In the data rows, zero lies at 4.5, halfway between 4 and 5.
Some points, each followed by its number:
[7 1 7 6 1 5 9 9] 0
[2 9 8 3 9 6 4 7] 1
[5 0 3 6 2 6 5 0] 2
[2 4 4 8 0 5 4 2] 3
[4 4 6 4 6 5 5 6] 4
[5 5 5 3 7 6 5 6] 5
[5 4 7 6 1 1 8 1] 6
[7 0 3 7 1 7 3 0] 7
[4 5 5 6 4 5 3 2] 8
[5 5 7 3 7 5 4 6] 9
[4 4 4 5 2 4 5 3] 10
[4 7 4 3 9 3 7 9] 11
[3 6 7 4 4 3 4 6] 12
[5 6 4 2 8 3 7 8] 13
[6 4 3 5 5 5 7 4] 14
[3 5 5 4 9 4 5 6] 15
[9 6 5 6 8 6 5 1] 16
[2 3 4 4 4 2 3 2] 17
[5 4 3 7 4 5 2 0] 18
[6 7 3 2 9 4 3 6] 19
[2 5 4 5 9 5 4 8] 20
[4 6 5 2 9 4 6 8] 21
[6 6 5 5 3 4 7 6] 22
[6 4 5 6 2 5 3 3] 23
[6 5 4 5 5 6 8 6] 24
[5 4 6 4 4 4 4 5] 25
[0 4 5 5 1 4 4 5] 26
[5 7 5 2 9 2 5 8] 27
[3 4 4 5 0 5 3 4] 28
[2 7 4 3 9 3 6 9] 29
[5 4 4 5 3 5 3 5] 30
[5 6 6 3 6 4 6 8] 31
[4 4 4 6 6 6 2 3] 32
[4 3 5 3 4 5 2 3] 33
[3 4 5 4 7 4 7 7] 34
[6 6 3 3 6 5 8 5] 35
[6 9 4 2 9 5 4 6] 36
Which point above is nearest to each new point by angle? Its number follows each.
[3 5 5 4 4 3 4 3] 17
[2 4 6 3 2 5 4 6] 26
[5 5 2 4 5 5 3 7] 19
[7 3 3 6 9 7 4 4] 16
[0 4 6 5 0 2 6 6] 26
[7 3 3 5 3 5 5 3] 7
[7 6 5 4 5 4 5 3] 16
[5 3 4 6 3 5 5 1] 2
[5 4 4 3 4 5 5 4] 35
[4 5 6 4 3 5 4 6] 12
[6 4 4 6 3 4 4 6] 30
[0 4 5 5 1 5 5 6] 26
[5 5 3 4 5 5 4 6] 19
[5 5 5 5 2 1 5 1] 6
[8 8 7 2 9 1 5 6] 27
[7 4 4 3 8 7 6 5] 5
[5 5 4 4 4 3 4 7] 31
[3 7 5 4 8 5 3 5] 1
[3 4 8 3 7 5 6 7] 4
[8 2 6 8 6 5 3 2] 16
[9 1 0 8 2 3 9 0] 14
[7 4 5 4 4 5 4 4] 23
[5 3 4 5 1 4 8 5] 0
